Each path is a new rotation, seen through one point. The rows after it are directions, each followed by how far the rotation turns it, in deg/step (0 if it stays put).
Each turn is a multiple of 5 degrees from 10 to 175, or 0.
Each row of a path follows its step; steps can be skipped.
Rotation 1:
step 1: [  5   2   2  -3   1   6   4  -2   1   1  12   1 -18  -3   1  -3   1  -8
 -16   4   7   4   6   2 -13   2  -1   8  -2  -2  12   4  -9   5  -3  -3
   8  14 -11  11  -6   6   2   1   6   5 -11   9  15   2   3]
step 2: [  2   2   4  -5  -1  -6   0  -5   0   4   0   8  -9   6   9   0 -12  -4
  14 -10 -11   6   5  -8  11   8  -6   2   3  -6   6  -3  -9  -9   2   0
   6  -4  -5   6  -1 -11  -2 -11  -7   6   7 -16  -2  10  13]
step 3: [-14   5 -13  -8  -4  -3  -8   0   2  10  -2  -2 -10   0  11  -2  11  -3
   2  -3   6   0  -7   2  -4   8   6  -1   8  -2  -9  -3  -7  -9  -8  -4
  -8   6  -1   8 -12  14  11   3  -1  -8 -14  -7   6  -4  -5]
step 5: [-12   8   6   0  -1  10  -8  -3   8  10  19 -11   1   3   0  -4   7   6
   5   4   6   0  -6   1  -4  -6   1  16 -10 -12  -7   9  -2  -4  -2  12
   0   8   0   2  10   6  -4 -13   5   1  -8   0   2   0  -8]
step 6: [ 11  12  -2   8  -4  12   5   5   4  -2   4   9  11  -8   5  11 -12  -6
  -1   2 -10   1   5  -8  -9  -6   3  -8   0  -6   4   5   0  -5   9   0
  -4 -14  -1   4   3   6  11  -7 -11 -10   6 -10   3   5   0]
step 7: [  1  12  19  -5  -6   1  -6   2 -20   3   6  -6 -13 -15   8   5   4   0
 -13  -7   6  -4  -5   6   4  -6   4  -4   1 -15  -7  -1  -8   7  -6  -4
   3   8  -2  -3   5   3   4   3   2  -1  -9   0  -4  -6   7]
step 8: [ -6   8   4  -2  -3 -11  10  -1  -4 -10   3  12   1   1   9   0  -7  -3
  -2  11  -5  -4  10  -8   5   2  -6   0   3  -4   3   4  -2  -8   7  -6
   3  -7  -8 -19 -19  -2  -9 -12   0  -2   2   0  13  -3  -4]
step 9: [  4   2   2   5  -2  -9 -10  -5  -1  -7  -2 -11  -8  15   2  -4  12  -1
  -3  -7   7   1  -8  -5  -1  -7 -12   3  -5 -12  -2  -1   1  -4  -8 -11
   5  -2  -8  13   7   0  -2   7  -6  -3 -12 -10  16   3  -6]
step 10: [ -5   6  -6  -5   0   2  -2 -11  -4 -10  16  16   2  -6  -4   5  -2   2
   2   2   6   1  12 -14  13   8  -2  -5  -1   9   9  -5  -6  -2   0   0
  -7   1  -2  14  -3  -9  11  -5   3  -9   2   0   3   7  -9]
step 11: [ 16  -4  -6  -3 -10   0  -9  -4   2   2   8  -9  -3   6   4  -2   2   3
  -7  -3   3  -1  -1  10 -12   8   2   9   2 -12  -6  -5 -24  -4  -3   3
  -1   6   4   8  -1  -7  -4 -13  -9   1  -5  12   4   3   7]
step 12: [ -5   7   2  -8   9  10 -11   6  -1  14   1  -1 -10  -5   8  -2  -2   1
  12   7 -13   9   1 -13   3   7   2  -4   9  -3   2  -3   2  -3  23   1
   6  -6  -4   6  -7  -1   0  -6  -2  -5   7   4   2  10  -7]
Directions:
[ 4 -2 -1  4  0  0  1  0  1 -6 -2 -3 -1  2  1 -3 -5 -1 -1 -3  0  0  3  2
 -3  1  1 -2 -4 -1  0  1 -3  1  2  1 -5  0 -2 -2 -2  0  0  0 -3 -1  2 -2
  1  0  2] => 155
[ 0  0  1  0  0 -1  1 -4 -2  1 -2 -4 -2 -1  1  0  1 -1 -1 -5  3 -1 -2  6
  0 -3  2  2  0  0 -3  2 -1 -1 -3  3  1 -2  4  2  1  1 -1  1 -1  3 -2  2
  5  1 -1] => 175
Rotation 2:
step 0: [ -2  -6  -4  -1   3   0  -6  -3  -1  12 -10   2   3   2  -2   9  -2  12
   6 -11  11  -4  -6   4  -1  -8   8  -1   1 -19  -1  -2   6   4   4   3
  14  -9   0  -8   2 -14  -5  10  -7  -6  -4   8  -6 -22  -6]
step 1: [-13   4   4  -2   7   8  12  -5  -5   5  -3   4   7   3  11   2 -10   9
   0  -7   5   5  -2   3  -7   0  -3  11  -2  -8  -1  -3  -3   9   3   9
  -1 -13   1  -3   0  17 -15   4   9 -18   0   8   9 -12   0]
step 2: [-12   7   7  -2   9   2   4   3 -13   7  -4   5   5  -9 -11   0  -4  14
  -2  -1   8  -4  13 -11  -5   0   7   9  -7   7   6  -2  14  10  -3  15
   8   2  -2  10   4   6   0 -12   7 -12  -6   0  -9  -1   1]
step 3: [  1  -3  -4  -2 -14   7  -2   5  -6   7  -8  -2   2   7  -5  -4 -12  12
   6  -7  10 -23   5  -5   2   4   1   2  -1   5  -3  13  -2  -3   0   3
  11  -5  -2   4   7  -6  -8 -13   3   2 -10   8 -10 -14   6]
step 5: [  3  12   2 -10  13  -2 -18   3  -3  11   2  -1  -3 -14  -5   9 -10  11
  -9  -3   2  10  -8  -7   2  -6   8   4  12  -2  -7   3  12   0  -4   3
   9 -11   5   1   5   2   3 -12   4  -5   1   8   1  -8  -5]
step 6: [  0   6   2  -6  10   2   5   6 -10   9   5  -5  -5 -10  -2  -9 -12  11
  -5 -12   0  -2   0  -8   5   2  -4  11   5   4  -5  11  -7   2   9  -4
  -5 -10   3   4   8   1  -1   9   6   5 -15  -5   6 -23   8]
step 7: [  9   0  -2   2  -7  -2   8  -1  -7  11   7   6   4  -2   2   2  -2   0
  -5  -9   1   7   9   2  -1  -1   0   0 -11   5   0   2  14   8  12   3
  -2  -3   8  20  24   6   3   9   1  -5  -5   8 -10 -10  10]
step 8: [ 16   7   0   5  -7  15  -8   0  -4   6   8   0  -6   3  -7  14 -16  13
  -3  -1   4  -3  -6  -7   2  -1  -8  -6   1   2  -6   1   7   2   7   4
   6  -9   4   7  -4  13   3  -2  -7  -7  -4  16  -8   6  11]
step 9: [ -1  11   7  -6   9   9  -6   8   0   1  -2 -12 -12   1   1   4  -4  15
   1  -5  -8  -2   2  -4 -17   4  -5   4   4 -12   2  14   1  -2   5  -3
   8   6  11  -4   2   9   0  11   0   2  -5  -2 -15  -3  19]
step 10: [  9  -2  -9  -9   2   2   0  -9  -4  12 -13  -3  -7   5   4  -3   2  10
 -11  -8  -1  19 -12   7  -9   2   2  -1   8  -3   1  10   6  10  -3   3
   6   1   0   9  13   6   1  -5   7   4  -4  -8 -17  -7   1]
step 11: [  6   5  -2   1  10   3   1  -7 -11  19   4  -1   2  10 -12  -2   0  11
 -15   3   9   3  -7   7   7  -6  -5  -1   7   8   2   4 -10  -3  -8  14
  -3  -3  -2  11  -5  14  -4  12  -4   7  -4   7  -5  -7   5]
Directions:
[ 0  3 -1 -3  2 -4 -2 -4  0  4  3  0  0 -1 -1 -2  3  0 -2 -2 -1  1 -3  4
  4 -3 -1  1  2  0 -1 -2 -2 -3 -1  1 -1  0  1 -2  2 -4  2  2  0  0  0  0
  4 -4 -1] => 60
[ 2  3 -1 -2 -2 -4  3 -3 -1 -5 -1  0  1  2 -2 -1  0  2  2  1  1 -4  1  0
  2  1 -2 -2 -2  3 -5 -1  2  0  1  2  1  2  3  2  0 -3  0  0 -3  1  4  3
 -1 -1  4] => 80
[-2 -1 -3  4  0 -6  1 -1 -2 -1 -1  1  0  0 -2 -6  0  1 -4  0 -1  1  2 -4
  1 -2 -4 -1  0 -2  1  0 -3  3 -1 -1 -2  0  0  2  0  0  0 -4  3  1 -4 -1
 -3 -1  1] => 90
[ 2  4  3  0  1 -1 -2  7 -5  0  4  0  2  1 -4  2 -2  3 -2  4  0  1 -1  1
 -2  0 -3  0  0  2  1 -2  2  0 -2  1  0  2  0 -3 -4 -2  1 -2 -1 -1 -1 -1
  1 -1 -1] => 115
Rotation 3:
step 0: [ -2   6   3   6  -1   6   1  -6  -2   1   4   1   9  17   2   1  -3  -1
   6   3   1  15  -6  12  -7   9   5  -3  -5   9  -3  -9  14  17  -5  13
 -10  -8  -4  -4  15  -3   2  -4  -8   5  12  -4   5   3  10]
step 1: [  3   3  11   7  -2  -5  -5   2 -16   4   5 -10 -10   0  -5   6  -9   2
  13  -5   9 -11   9   0   6   6   0   8  19 -12   8   0  -3   5  -4 -10
 -10  -6  13   6   1  -2  10   0  -5  -4   5  -2  11   2  -9]
step 2: [  3   7   6  -9  -6  -4 -13  -4  11  -5   2   1  -1  -9   0 -13  14  -8
   2  -7  10   1 -13   6   7 -16  -7 -11 -14  -7  -7 -10  -5   3  -3  -5
 -10   7   5  -2  11   3   8  -1   0   0   8  10   1   3  -3]
step 3: [ -6  -7  -6  14  -5  -8 -10 -17  -2  -3   2  -3   5  -4 -10  -1   5   5
   8  17   1  20   6  -2   0   2  -7  -2   6  -4  -1   5  -1   3   0  -5
   7  -7  -1 -11  -2  -3 -16 -13  -2  12   9   0   3   4  -4]
step 4: [  8   8   1 -13   2  -5  -1   9 -14   3  13   0  -2  -4 -10  -1   5  -3
 -16   3   3   9  -3   3  -6   7  -4   9   9  -9   6  -6   8   7  -7  -9
   8   1   8  -3  -1  -2   8   0 -10 -11   2   2  -5 -10  19]
step 5: [ -7  -6  -6 -10  -1   0   1  -9   1 -21   6  -8   0  11  -3   2   0  14
   2  -9   3   3 -16 -11   6   3   3  -5   6   4  -7  -3  -6  -7 -15   1
   0   8   8  -5  14   1   9   6   5   3  -2  -1  15  -5  -6]
step 6: [  1  -3  -8   0  -4 -16   2 -13  -7   5  -3   5 -14   7  -9 -10   5 -10
   8  -8  10   3   0  10   3  -7  13   2   8   1  -5  -1   6   8   1  -7
   6   4 -11   3   1   7   0  -2  -8  10  -5 -15  -9  15   4]
step 7: [ -4  16  -6  -3   0   7  17  11   2   6  -1 -11 -11  -2  -5   7   6   2
   4  -4   7   8   8  -4  -9  -3 -13   3   1 -11  -8   8  -7  -8  -3 -20
   4   0   0  -1   7   1   1 -10  11   0   4   6   4   1   6]
step 8: [ 10   5   0   1 -12  -3   2 -17   2  -7  -8   7  -1  -3  -4  -4   1  -4
  -9   3  -5   4   6 -16   2  -3  13   3 -10  12   0   3   4   7 -10   4
   5  -5  10  -6  18   2  -2   9  10 -10   3   7   1   4  11]
step 9: [  1 -14  -3  -3   3 -16   5   3  -9  12  -4 -22   2   8  -7  -7   6  12
   3   8 -10  -6   3  -2   5 -12   4   8   5   3  -1  10   8  -2   7  -5
  11   2  -1   0   0   1   8   6  -6   8  12  -4   5  -8  -2]
step 12: [  1   8  -2   0   6  -5   5   0  -5  10   3  -3  -3   2  -6   9   8  -8
   8   9   3  -2   7   3  -4 -15   5 -13  -3  -3  12  -1  11  -3   4  15
  -2  -4  -9  10  17  -1  10   1 -12  -1  -4   9   2  -5  15]
Directions:
[ 0  3  4  1 -2 -5  0  0 -1 -3  1 -4 -2  0  2  2 -2  2 -2 -2 -3 -2 -1 -4
 -2  0  1 -3  1  1  6 -3 -1 -2  1  1  0  0  1  1  1  1  2  2 -2  0  0  2
  0  3  2] => 100
[ 3  1  0 -1  1 -2  1  0  2 -1  2  1 -1 -3 -1  4  5  2  0  2  0  2  2  0
 -3 -1 -1 -1 -1  1  1  4  4 -1  1  3  2  0  1 -3  1 -4 -4  0 -1 -4  1  2
  0  3  0] => 80
[ 1  3 -2  6 -2  2 -2 -2  2 -3  1 -1 -2  0 -3  0 -4 -2  3  2  0  0 -1 -1
 -1 -1  0  3  2  2 -3 -2 -2 -2 -1  3  0 -1  0 -1  2 -3 -5  5  0 -1 -1 -3
  0 -1  0] => 145
Rotation 4:
step 0: [ 10  10   2  -4 -12  -2   0  -9   3   6   4 -13   1  -2  -7  -4   6   0
   8  -1  -4  17  -9  11   7  -5   6   2   8  -9  -2   2  -8  11  14   6
  -6   4   4  12  -3  -5   0  -2  17   9   0 -10  -8  -3  14]
step 1: [ -6   5 -17   3   0  -8  -6   7  -2  13   3   9   5   9   3  12  -4   2
   3   6  -4   2  -3   2   5 -12   3  -3  -6   4 -10  10  -3  -9   9   7
 -11   5  -4   0  -9   8   0   7 -21 -16  -9  -9   5   4  -3]
step 2: [ -4   9   8   8 -10   3   5 -11   2   4   8  -5  -1   4  -5   0   4   8
 -14   4   1  -3   2  18  -6   3  -1 -11  -2  11 -10   5  13   2   8  -5
   4  -4  -9  15   0   0 -11  14  13  10   4   0  -3 -14  -6]
step 3: [ -9  -4  -3 -13   3 -11  -3  -6   1   4  -1  15   3   1  -6 -10   8   1
   3   7 -17  13   5   2   6  -3 -14  -1 -17  -2   4  10  -5  -5   2  -7
  -8   6  11  -7  14  -1   0   5   1 -13  -1   2  -4  -7  11]
step 4: [ -2  13  -2   3  -6  -5   1   8   1   1  -4 -17  -5  -3  -6   8  -5 -20
  -3  -3 -10   3  -4  -5   1   5  13  -5  -1  14  -8  10  21  -8  -9  -5
  -8   0   8  12   3  -1   9   0  -4   9  -2  -4  -4  -9   0]
step 5: [  5   0  -8   0   8 -11   1  -9  -7   7   4  10   4   4   9  -8   1  -5
 -10   8   0  10  -6  -1   6  -3  11  11  -5  16   3  -6   3  -3  12  -1
   3   1 -18  -5  12 -10  -3  -4   5 -14  18   8  -1  -2  -4]
step 7: [ -7 -12   1 -14   1 -10   2   7  15   9   7   0 -16  -7  17 -11   7 -12
  -4   0   0 -10   2  -1 -14  -1   3   4  -3   1   1   7   1  -7  -2   4
  -6  -4  -7  13   5  -7  -2  -2   1  -3  10  11  11   5   8]
step 9: [  0  -5   2  -4 -13   3  -2   8  -9   8  11   0  -4  -2  -1   1   6   7
   5 -12  13  -3  -2  -4  -6  11  12  16  -6   2   4  14  -3  -3   5   4
 -17   2 -10  -7  -8   0  -9  -6 -21  -7   7  -2   0  -1   1]
step 10: [ -2   5   0  -6  -2  -5  -9  -1  -5  -6   7   8   7  13   2   4  -5   6
  -5  -2   3 -17  -4  12   2   7  -5   2  11   4   0  -3   7  -3   8   7
   9  -6  13  12   6 -15 -16   7   4  13  -6  -2  16   4   5]
step 11: [ -7  -2  13   0  -4  -5  10   4  -6   6   9   9  -8  12   6   7  -3   8
  -2  -9  -6  14   6   3  -7   2  -5   0   4 -15   7   3 -11 -13   3 -11
 -20   2   7 -12  -2   5   6   3   3   3   9  12   0  -4   3]
step 12: [  1   5   4   2 -16  -2  10  14  -3   4  -1 -13   4   3   1 -13   0 -11
   6  -8   0   2 -11   6  14  -4   5  -4  15   5   4  -2   2  11  -1  -2
  -3  -2  12   7   7  -6 -13  -1  -7  -6 -16  -5   9 -13   7]
Directions:
[-1 -2  2  3 -1  3  3  0 -2  2  2 -1  0  0 -1  0  0 -4 -2 -3  1 -2  2 -1
 -1  0 -1 -5 -2  0  0  4  2  0 -1  2 -6 -2  1 -2 -1 -1  1 -2 -1 -1  1 -3
  0  3 -4] => 145
[ 2  1 -4  2 -2  0  0 -5 -5  2 -3  3  2 -3  1  5 -1  0 -2 -2  1 -2  2  0
 -2 -1  4  2 -2 -1  0 -1  1 -2  2  0  0  1 -2  0 -2 -1 -1 -2  3 -1 -2 -2
  4 -1  2] => 85
Rotation 5:
step 0: [ -2   0  -1 -11  -2  12  -8   0   3   6   2  10   8  14  -2 -11  13  -6
  -7  -2 -15   0   2 -16  -6   2 -10  -4 -18   8  -9 -16   2   0   4   3
  -6  15  -8   1  15   2   5   0   4  -4   1   1   7  -4  -6]
step 1: [ -2   1   7  11  -2   1   8   6   2   6  -4  11   1   2 -11   0  14   0
  -7   8  -4   1  -7 -19   6   4   0 -11   0  10  -5  20  -8  -4  -8   9
   3  10   5 -13   9   4   9  -1  -6 -13  -3   8  15   0  -1]
step 2: [ -9  19 -10   3  -4   0  -5   2  -1   6  13   2   3   1   2   1  17   3
  -9   2 -18 -13   6  -3   2   0  -8  -4 -10   4  -8   2  -1   9  -9   3
  13  -8   6   2  10   1  16   9   6   9  -9   5   6   0  11]
step 4: [ -6  13  -7   6   1   4   3  -5   4  -4  10  10  -3  -3 -11   0  -1  10
 -10   9 -15 -10  -1  -6 -20  -3  16  -7  -3   5  -1   2 -16  14   2  -1
  -7  -4  -2  -7  11   6   1 -15   1   4   4  -1  11  -3   1]
step 5: [ -9  16  -5   7  -1   1 -11  -9  -7  13   0 -10  -8  -8   8  -4   8  -1
 -20   3 -16  -9  -1 -13   6   4   6   3   4   4  -1  -2 -11  -3   3   3
   4   2 -15   5  -4   5  -2  -2   7 -10  12  10   4  -6 -11]
step 6: [  5   4  -3 -10   6   5   0  -1  -1  12   2   5  10   9  -2   3  11  -6
 -10   0 -12   3   8 -18 -20   1  -3   0  -8  12 -10  -4   1   2   5   7
  -8  13  -5   0  10   9  -6   1  -5   6  -2   8   1 -18 -12]
step 8: [  0  16  -4  12   6   6   3   6   3  10   9   1   8  -8   0   2  18  -6
  -3   4 -17 -13  -3  -4   0  -4   4   3  -2  -1  -9   5  11   8 -11   3
  13   3   1   3   8  13   6  13   5   5 -13  14  -3  -1   3]
step 9: [-11   6  -1   5 -11  21  -4  -5   8   5   2  11  12  15  -8  -2   9 -12
   1   1  -1 -18  -1  -9  -4  -2  -4  -1 -17  -4  -6 -10  -8  -2  -3   5
  -1   5 -15  -9  -3   9   8   0   7  -2   6   0  -5   3   7]
step 10: [ -1   6  -5  15   1   9  14  -4  -5   2  -3   8  -8  -4 -12  -3   8   4
  -8   3  -8 -11 -13 -18 -14  -1  16   0  -7   2  -5  12  -3   7  -2  -1
  -8  -4  -1 -10  12   8   7  -9  -2  -8  -1  -5  11   4   0]
step 11: [-10  22  -9   5  -5   0  -9   0  -7  12  -3  -1  -8   0   9  -3  11   7
 -18  -4 -11  -7   6 -20   0  10  -7  -3  -4  -4  -4  -3 -11  -5   6  -6
   6  -6 -10   4   4   4  11  -2  14   1   3  -1   6  -6   1]
step 12: [  5   3  -5  -1   4   7   4  -8  -9  20   2   0   4   4  -4   2  17 -10
 -11   1  -5  -2   8 -17  -5   3   2  -6 -10   9 -12  -4  -3  -1   8   9
 -11   5   6 -16  -7   3  -3   7  -9   4  -3  -5   8 -15 -10]
Directions:
[-2  1  0  3 -3 -1  1 -2 -1 -3  1 -1  1  2  2  1  3  0  1 -1  3 -3  1  3
  0 -1 -2  2 -3 -2  1  2  2  2 -5 -3 -2 -2 -1 -1  0  2  3 -3 -5 -1  0  4
  0  0  5] => 55
[ 3  0  1  4  2  1 -3  0  2  1  0  1  3  0  4  0  1 -1  3  0  5  0  0  0
 -1 -2 -1 -2  0  1  3 -2 -7 -1  2  1 -4  1  3  0  3  2  1  0 -1  0 -1 -2
 -3 -2 -1] => 125
